These are runs of 6 systems, one row a step. Runs of the same system follow the same rule from any start.
seq 1, F (11 x 18):
[[ 52   9  18  18  15  23 -21 -45   0 -20  -5  18  20 -41  10  12 -10  16]
 [ 27 -33   9  21 -24  19 -38  21 -12  20 -17  48 -22 -18   4 -31  -7   1]
 [  0  -8   3  24 -20 -36 -33  -8  -1  25   9 -29   5 -60   3 -30  17 -16]
 [  6   9 -63  -7 -50 -20 -14   0  32  30 -20   6   3 -11  18   4  -4   9]
 [  7  -3  -5   3   6 -52 -25  36  39  11   8 -18   5  26  29  18 -15 -43]
 [ -9 -19 -37 -10   1   5  -3  41 -23 -12 -24 -52  35  18  13  36   9   2]
 [-10   1 -31  -7   5 -21  32  36 -22 -10  33 -20 -30  34 -37   7 -23  -5]
 [-16  14  -1 -39  20  15  41 -22 -14  -1  21  -6  21  11 -24  32  25 -44]
 [  7   5  15 -20  16  27  38   4  20 -21  -2  19  -4  50 -23 -19  38  36]
 [  6  29  42  13  39  41  33  -3  -4 -37  21   1   0 -27  22 -14 -13   4]
 [ 29 -38  31  -2 -28  25  21 -28 -23 -19 -15  39  -8 -25  -2   7  -7  28]]
seq 2, M:
[[-29  52  16  35 -15  35 -20  -1  38  -8   4   9 -18 -17   7  -1 -35  11]
 [-16 -19  -4  -4  28  39  -1  37 -71   4  -2   8  -3  11  -4 -11  -3 -25]
 [-22  26  32   9  36 -14   0 -24  29  11  29 -26 -18   8 -42 -34  13  11]
 [-15  13   8 -30  37  11  38  -1 -14 -17 -11 -16  25  11  53  34 -19 -21]
 [ 21 -46  31  -3  18 -25 -28  17  37  29 -17 -10 -21  31  -1 -20 -18  12]
 [ 25  13  16  28  17  -3 -26 -34 -19 -33  10  -6  24 -31   8  47 -27  -7]
 [ -1 -29 -32 -26   3 -44 -14 -25 -29  53 -12  26 -11  10  -2 -15  -5 -18]
 [-29  12  11   9 -28   0 -32 -28  34   4 -15 -40  36 -20 -10  27  32   4]
 [ 13  -2 -61  -8   2 -12  -2  22 -33 -16 -29   8  17  39  20  12   7  31]
 [-17  17 -10  39 -36 -26 -23  24  35  11  13 -24 -27 -32   4 -31 -21  13]
 [-25   1 -23  -2 -17  48  13   9 -51 -15  -3   1  -4   0 -24  41 -30   1]]
seq 3, C, 11 rows:
[[ 32   8   7 -14  35  13 -27 -28  44  18   2 -23  34   5 -23  35  11 -24]
 [-45  11 -26  -9 -16  -1 -11   7   5  37 -21   9   0  21  -5 -45  51  10]
 [-11   8  19  28  14   1  12  14   4 -15  30 -56 -25 -26 -33 -23 -26  27]
 [-40  22   3 -10  22   4  12  26  -3 -16  -8  -1  10  34  51  32 -26 -29]
 [ 30 -49  40  -3  37  -7 -19  -2 -25  20  -5  30 -17  15  -8 -31  -2  -8]
 [  2  26 -10 -24  26  53  14 -47  -9   6 -10 -13  36 -25  -9  12  23   6]
 [-24  38  -4   2 -18 -25  22 -15  33   9  12  41 -35  10   7 -45   5  19]
 [ -9  -5  48  38   0 -18 -21  -1   8 -29  -5 -44  12 -37  27   7 -15  15]
 [ -7  -2 -19  -6  -3  43 -20  22  -4   8 -42  30  -4  30  27  21 -42  13]
 [ 31   5 -10  24  32 -19 -43 -30 -41  -2  22  26  -4  -2 -40  -6   1  -6]
 [-22  10 -30 -37  -1 -18  10 -51  24  40 -14 -32  19 -10  -1  24  -5  -1]]
seq 4, D (11 x 18):
[[ -1  -1   2 -11  55 -25  14 -11  -8   6  -5 -19 -21  19  19 -21 -51  36]
 [-28  12  43   1  22  16 -22 -64 -18  18  -4  25   2 -18  -9   5  -4 -20]
 [-20  24 -37  -5  -7  -8   6 -26 -26 -14 -17  41  -6  40 -10  -8  18  48]
 [ -7  -1  12   8   4 -17 -23 -37  26  -2 -36 -32  18 -12  31  20 -29  44]
 [-16 -31  -6   0   7   9 -53  -7 -35  45 -28  25 -14  20 -20  -3 -19  -4]
 [-51  48   7  35   2 -15 -11   2   4 -20   9  10 -32  17   8 -19 -26  28]
 [ -5  21 -40  -2  11 -11 -12 -46 -36  15  -7 -17  20 -44  15  19 -28   1]
 [-38  -7  -1 -22  -1 -55 -13 -25   7  34 -14  25  -8  45   5  -3  11 -16]
 [-58  20   6  23  11  10 -26   3 -26 -23 -21 -41  25   7   7   5  21  26]
 [-10  11 -38 -28  43  13   1 -13   3  38 -15 -21 -10  21  -5   8 -53  15]
 [-33   6  50   8  22 -21 -11 -37 -19 -18   6  25  -8  21   3  32 -25 -24]]
seq 5, D, 11 rows:
[[ 41  11 -40 -31  27  34   5   7   9   4  -9   6  38  20  14  35  11 -25]
 [ -6 -51  55 -18 -11 -12  43  15   0 -21  -2  -7 -19  24  -2   9  -9   5]
 [ 35  11  13  24  27  36 -25  -5  -3 -10  24 -16  10 -16 -58 -10  25  10]
 [ 41   8  -8 -19  14  17  34   9  10  -7  -7  54 -12   9  50 -21 -18   6]
 [ -4 -27  39   7 -60   3  14 -32   7 -10   1   2   0 -44 -19  13  11   6]
 [ 48   0 -50  15 -13  -4 -41  25  12   4  -7  18   7  20 -23 -12  30  17]
 [ -4 -14  24  13 -17  -2   7  42  22  -5 -14 -11 -11 -26  68 -18 -33  -2]
 [-11  -4 -20   4 -36  19 -12   2 -12  32  25  -5 -12 -34 -55   6  -3 -39]
 [ 14  36 -33  11  -2 -45   9  34  17 -32  27  14  -2  30  25   3  11 -21]
 [ -6 -29  13 -16   0  -7  27   4 -17   7  -2 -58  26 -51  27  -2  15 -20]
 [ -5   3  -7 -27   7  23  -3  15  33  34  10   8  -1  42 -46  -1  34 -37]]
seq 6, C:
[[ 28 -29 -29 -29  36  -2  -6  41   1  40  -7 -11   3  33  -5 -21  10 -24]
 [-19   9   9 -11  12  28  16   1 -22  19  34 -18   2 -21 -47 -19  36 -43]
 [-37   6  15 -29   4  -8  75  -2   4 -18  10 -11 -13  24   2 -14  12  18]
 [ 25   0  46  12  24   1  22  33  21 -27  13   0  -3 -13  50 -31   0 -12]
 [-14 -16  26  -3 -14  51   8  -4 -45  -5 -27  34   6 -28  37   0  -6  -9]
 [ 40  10   2   0   3   9  20 -46 -13 -28   3  54 -14   2 -15   9 -18  36]
 [ 24  29 -18   5 -16 -38 -13 -43  25  -3  -5  12  28 -32  43  13   9  -2]
 [ -8 -19   6  18 -62   0 -38  -3  41  24 -25  11 -15 -14  -8   0 -10  19]
 [  3  14 -31  38 -14   6 -40  21 -11 -38  -5 -23  11  16 -28  30  -3  37]
 [  8  -4 -64  -8   7 -42 -18  22 -16  29   7 -13 -11  15   2  13 -38 -24]
 [ -4 -26  21 -12   6 -13 -23  -2  18  30  17 -22   4  16 -52  25  13 -52]]
seq 7, X, 11 rows:
[[  6  11 -49   6 -12 -41 -39   0   4  24  -3 -30  31 -24  17  13  11 -29]
 [ -4  10  -3  -8  34   7 -32  -9   8  33  18   7 -10  37 -53  19 -10 -39]
 [ -1  25  -7  18  12   3  19 -14 -23 -38  34 -43  -4 -23 -38  27 -27  21]
 [ 53 -18  -4  -1  11  14  -2  33  54   8  -4 -44   5  -9   3  -1 -21  15]
 [ -4  -8  30   7 -30 -25  22  42  30 -24  34   8 -16  26  -7   9  18 -40]
 [ 46 -33 -29  -9 -19 -32  15  -6 -38  -7  13   3  10 -14 -29  -3  39  -1]
 [ 42  -5  48  17  39  -9 -41 -36  13   1   4  22  11  -3  -2 -10  12  -7]
 [ -3 -22  41  13  -8  48   3  11 -42 -32  -1   7   9 -17   1  37 -17 -21]
 [  8 -38   1  26 -45  -2 -24  15   0   0 -27  -5 -23 -12  -9 -12 -22  55]
 [ -6   7  -7  20 -17 -47 -42  17  17  -8 -15  10  16  14  52  28  -7 -25]
 [-25 -20 -28  -5  -4  -8 -31   9 -45  43   9  -1  -8   2 -35   4   1 -48]]
seq 8, X:
[[-17 -41  24 -20   1   2  14  13  -3 -19 -25 -34   8  49 -13  43  -5  22]
 [  5  14 -20  43  -3 -16 -19  55 -14 -23  13 -13  -5  -7  10 -46  23  18]
 [ 24  12 -17  -9 -36   5 -16 -21  37  29   4  24  20 -31   2  22  18 -48]
 [  4 -23  13 -18  26 -21  13 -25 -30   3  12  27 -31  43 -35  20 -37  -1]
 [ -8   0  16  22  24  -6  -4   0 -24 -28  -1 -66  24 -35  11 -10   8  33]
 [ 21   2  -2   6 -14  55 -31  45  46  14 -17  10   9  12   0   2  10 -13]
 [-12   6  -4   9 -51 -37  27  -2  -7 -15  31  38 -39  -1 -14  13 -24 -17]
 [ 26 -37 -24 -22  23 -50  -6 -28 -20  20 -19 -37  25  -7   9   7   5  14]
 [-17  17  43  21  47  25 -42  20   8  -4   7  -2   7  26 -11 -13  23 -24]
 [  5  16 -22  13 -48  48  18   6 -24 -25  15   8  -4 -40 -27  24 -10   1]
 [ 37 -25  -7  -8  -6 -39  -4 -14  41  21 -15   1 -22   4  13  -3 -47  37]]
seq 9, M, 11 rows:
[[  0  19  -3  30  -2  19 -41   5  26  16  -2   3 -26 -19   4  -1 -69  14]
 [-31  -5   5  16  12  19 -33   4 -68   5   6  13  -3   0 -20  14 -10 -41]
 [-44  15   7  -9  36 -16  -5 -38 -10  25   2 -23  -1  11 -33 -36  32  22]
 [-25  34 -16 -20  33   6  13   7  26  -5 -15 -40  31  19  46  25  -6  -3]
 [  9 -41  11  12   8 -31 -21  53  10  -3 -14 -25 -17  35  16   1 -37  13]
 [  8   6  18  37   8  -3 -28 -33 -20 -17   9  -7 -13 -35  -9  18 -58  21]
 [-28   1 -21 -18  17   1 -24 -32 -42  50 -11  33  -5   4  -2   0 -17 -35]
 [-43   3  14   1   7  -6 -36 -12  14  18 -16 -42  29  10 -17  -1  51  -4]
 [  5  18 -44  -4  29 -21   8  10  -8 -29 -15 -35  25  31  23  19  -3  38]
 [-12  -3 -12  20 -19 -33 -15  32  27  15  -2 -18 -31  -4  29  -9 -58   7]
 [-20 -19  13  20 -15  39 -28  -4 -41  -5 -10  -5  -8 -14 -28  36 -42   4]]
seq 10, Z:
[[  3  -7  68  28  10  21 -25  -8  -1 -14 -12  22   7 -28  36 -17   2  -6]
 [ -3  -5 -29  -4 -13  55  15  42 -18  18 -13   4 -25 -15  -2 -39 -12  22]
 [ -2  19 -27  37 -43 -35 -46  -4   4 -11   3  30 -17  12 -21   0   2  23]
 [ 17 -33 -15 -16   4 -31 -11 -35 -26  19 -38 -12  25 -27  42   2  -6  18]
 [-28 -31   5 -15 -31  16 -15  47  27  25 -27 -22  13  23   6  16  20 -28]
 [-29  39 -29  21   0 -12  12  28 -32 -52  16 -29  18   5  16  18  12   5]
 [ 44 -21 -31 -22  36 -50   5   6   7  19  22 -21  -8  23 -19   5 -22 -14]
 [ -7 -11  39 -11  15  19 -11 -37 -10 -11  -6   9  22  19 -24  58   1 -28]
 [ -9  23   1 -30  17  26  58   1  -6   2  19   6  10 -10   9 -32  47 -25]
 [  1  43   2  23   3   6  -7  -4  55   7  37 -15 -27 -14 -32  -4 -34  -2]
 [ 18 -16  39   0   7  -8  27 -34 -11 -29  -8  35 -22   4  16  -2 -32  43]]
seq 11, Z, 11 rows:
[[ 11   1  26  12   1 -18 -22 -65   0   0 -22  35  -6 -18  17  -6 -18  36]
 [ -9 -37  22 -14 -12  34  -8  17  10  41 -43   5   0 -12  29 -41  12   7]
 [-39  28 -25  38 -36  23 -31  46   0 -18 -15  -6  -2   3   9  -7   5  22]
 [ 16  -9 -53   6   5 -63 -10   8 -25  -2  -9  -6  -6  13  22 -12 -20  31]
 [  3 -46   4 -12   9 -19 -48  -9  -6  27 -30 -19  23  24 -11  39   0 -17]
 [-31  13 -14 -25   1  24  22  14 -21 -15 -16 -10  42  21  25  26  46 -26]
 [-16  39 -30  -4  23 -28  15  23  22   8  42 -40  -6  10 -12  -8   1 -30]
 [ 15   6  21  -8  39 -17  14 -36  12 -24  14 -14  -5  27 -20  43 -41  18]
 [ 17 -20  58 -21  41  19  20 -11  -9   0   5  33   3  15   0 -19  29 -26]
 [-13  47  -5   8  11  72  -3  -2   6  15  17  11  -6 -25 -27 -20   3 -11]
 [ -5  35 -11   4 -19 -18  22 -31  27  -1  10  42 -39   4  -1 -25 -22  40]]
seq 12, F (11 x 18):
[[-43  29  -9  11  14   2 -28  -1  -6  46  25  -6 -24 -14 -23 -28 -16 -40]
 [-50  -9   3 -34 -28 -12  14 -31  28  33 -34 -12  12  10  11   3  25   9]
 [-11  44   0  21  17 -23 -18  -1  44 -28   0 -13  -4  41  10  16 -26  33]
 [-22 -12  10  -9  33  25  -8   8 -43  -3 -28  -2  10  12  39  30 -47 -15]
 [-17 -40  22   7  -3  -7 -12  -8 -32   0   2 -21 -22  20 -68   6  -2  26]
 [-48  58 -24   1  14  18  -2 -33 -21  16  17  19  -3  -7 -22 -18  14 -12]
 [-18 -11  32 -38  11  -4  22 -35  45  36 -25  15 -13  23  16 -22  -1  15]
 [-16  31  37  39   3  21 -31  -5  33 -39 -10 -18  12   1  10  24 -12  29]
 [-15 -17  -1  12   5  -1 -11  -3 -64 -10 -27  30 -13   0  37  -3 -43  23]
 [  4 -26  10   5  12 -15 -37 -39  -9  37   8 -19 -14 -15 -60  10 -23  -6]
 [-55  33 -23   4 -26  21 -30  -6   5  33 -15  25   2   9 -10 -16  33 -11]]

Which system made each run below?
seq 13 (2 x 18):
[[ 38 -26  22  37 -33 -29  -7  22  -5 -42  29 -10  -6 -25 -13  20  -9  -8]
 [ 54 -42 -13 -11 -18  12  20   7 -44  -7   4   9   8 -37   2  21 -13 -21]]
 => Z
seq 14, 2 rows:
[[ 14   6 -62   1 -40  11   3   6 -37   7   9  35 -13 -10 -30  -7  12   1]
 [ 17  -3  11 -23  18 -35  13  -6  37  39  27   6  -3  -3   1 -27  24 -52]]
 => F
seq 15, 2 rows:
[[-42 -11  17 -29  39  16   2   0 -15  31 -32  18  -4  39  31 -25  -1  -2]
 [ 16  14  39   8  59  31  -6 -29  -4   5  13   2  -6 -14 -22 -37   1  16]]
 => C
seq 16 (2 x 18):
[[ -3  29 -50   5 -14 -23 -20 -13  32  37   5 -33   1 -36  -5 -28   5  15]
 [ -7 -17  17  -1 -19 -28  -6  -7  38 -11 -33  -5  -3  23  35  40 -41  27]]
 => Z
seq 17:
[[  0  23 -31 -11  56  24  -7   7   1  17   9 -21 -10  39 -45 -10 -16  19]
 [ -3  17  43  -3  39   3  20 -28 -11 -26   3  21  -1   3  42  23 -44 -12]]
 => D
seq 18:
[[ -2 -49  12 -11 -30  -7  23  54   9   9 -20   1 -19   8  32 -34   3   8]
 [ -3   3 -13  51 -16   6 -52  37 -29 -29   3 -27   8 -11 -19  14   0   7]]
 => Z
seq 19:
[[-16  22  17   0  -5   1  -5 -22   9  25  41  22 -10 -13 -40   3  14 -65]
 [ 28 -14 -13 -16  15  11  22 -39 -31 -22   1 -10   4   7 -42  36 -20  41]]
 => X
seq 20, 2 rows:
[[-17  34 -17   4  57 -22 -14 -26 -14  16  13 -40  10 -10  -5 -30   7  10]
 [-35  21   0 -39  30  16  12 -32  -2  26 -24  27  15  24  37  10  -1 -23]]
 => D
seq 21:
[[ 24 -24  -4  20 -18 -49 -27  10 -11 -22 -23 -11  25 -14  53  13   2  10]
 [ 30 -18 -52   6 -31 -15 -24 -14  -3  26  -5 -10 -11 -26 -32  11 -36  21]]
 => M
seq 22 (2 x 18):
[[  1  19 -18  19  26   4 -13  47  -4   5  12 -38  10 -36  41 -27 -11 -28]
 [-47 -20  32 -10  -9  25   9  -2 -31  16   0  25 -30  13 -19  17 -34 -28]]
 => C
seq 23, 2 rows:
[[ 17 -13 -32  22 -42  -1 -26  39 -19   6  15   3  -8 -28  -4  21 -25 -43]
 [  4 -28 -33 -19 -16 -59  -4   9 -18  25   7  -8  14   6  -6  -9  46 -34]]
 => F
seq 24 (2 x 18):
[[-52  14 -24 -19  -3 -36  26 -33 -16   5 -16 -31   9  -4  28   5  -6  23]
 [-20  -6 -18  -4 -10  26 -28  28  40  29 -43 -25   3  23  17  13 -27  24]]
 => M
seq 25 (2 x 18):
[[-15  25   5  17  -6  33 -33 -38  -8  -2  -6  52 -16  19 -37  21 -20  13]
 [ 10   7 -22  21  -5 -42  -3 -22 -27 -29 -12  19 -12   1  26  -5 -30  56]]
 => D
seq 26:
[[-24   7  20  13  43 -40 -40 -38  -8  29   5 -25  -5 -10  -6 -19 -19  -4]
 [-19  18  -5   1  19  61 -13  14  -9 -14  -9 -35  33   8 -16  48  -2  -9]]
 => X
seq 27 (2 x 18):
[[ 25  -2 -19 -13 -17 -11  -8 -15  57  29 -32  -4  16 -13  35 -19  14  31]
 [-22  25   0  50 -41  29 -44  21  12  -5   6  -1 -11 -28 -21 -10   2   7]]
 => C
seq 28, 2 rows:
[[-26 -11  10 -16   8  -7  20  43  33  -7  -4 -37 -10  54   3  24 -22   4]
 [  7  10  21  21  52 -11  -6  13 -37 -50  21  -7  11  35 -12   7  18  -1]]
 => Z
seq 29:
[[  3  -6 -19  -5 -60   8   6   7  51  -1 -33  13  -5   9  14  11  -5  44]
 [-12   2 -17 -10   6 -62   8  17  -8   8   5  28 -13  28  47 -14  -8 -32]]
 => X
seq 30, 2 rows:
[[-26  30  29  -2  54  37  13  23  11  -6   8 -33  11   2  24 -21   3 -12]
 [ 14 -18  23 -13  58 -11  19  29   3  -6  16 -25 -15  42  -5   5 -30 -13]]
 => M
seq 31:
[[ 26   1 -39  27 -47   7 -17  35 -18  -2  19  15  -3 -43  -3   1  -1 -29]
 [ 20 -23   6  -6 -14 -46 -31 -48  29  29  -3  15  -9   9 -27  28 -23  -5]]
 => X
seq 32, 2 rows:
[[-28 -15   2 -16  -7  48  -1  -2  -9  35   2 -15 -19  -9 -56  19 -29 -18]
 [  1  23 -16  19  -6 -24   7  -2  22 -42   0 -27 -10  22 -10  16 -26  66]]
 => X
seq 33, 2 rows:
[[-47  21 -14   5 -12 -54  -2  10   5  15  30 -27  -6   8 -19 -15  30 -32]
 [-36  -8   1 -20 -13  15  42  -4  -5 -24 -26 -41  10   8   8  24  -9  49]]
 => M
seq 34:
[[  3  30  10 -10   2   0  17  11  50  -9  17 -25  35  -9  23  17  35 -45]
 [ 28 -26 -11 -27  -3  18  36  13 -16  11  22  33 -28  22 -51 -18  14  -8]]
 => X
seq 35 (2 x 18):
[[ -9  31 -28  -2 -18  23 -21 -14  12  18 -22   9  42 -31  31   0  43 -22]
 [-28 -26 -30 -25 -47 -11  20  33  14   9 -28  -9  -5  38   7  25  -7   9]]
 => D
seq 36:
[[ 43  16 -32  17 -21 -25  -9   3  47  12  11  10 -19 -25  15 -23 -29  21]
 [ -8 -15  -7   8 -54  22   2  16 -31  -8   9  15  -1 -26 -10  41 -17 -44]]
 => M
seq 37, 2 rows:
[[ 22  27  -6   2   5 -54   1 -51  22 -13  17  40  -3  20  -3   1  13   9]
 [  1 -14   5   6 -26 -20 -28 -11  41  27 -29 -35  23 -40  33  -7  10   6]]
 => C
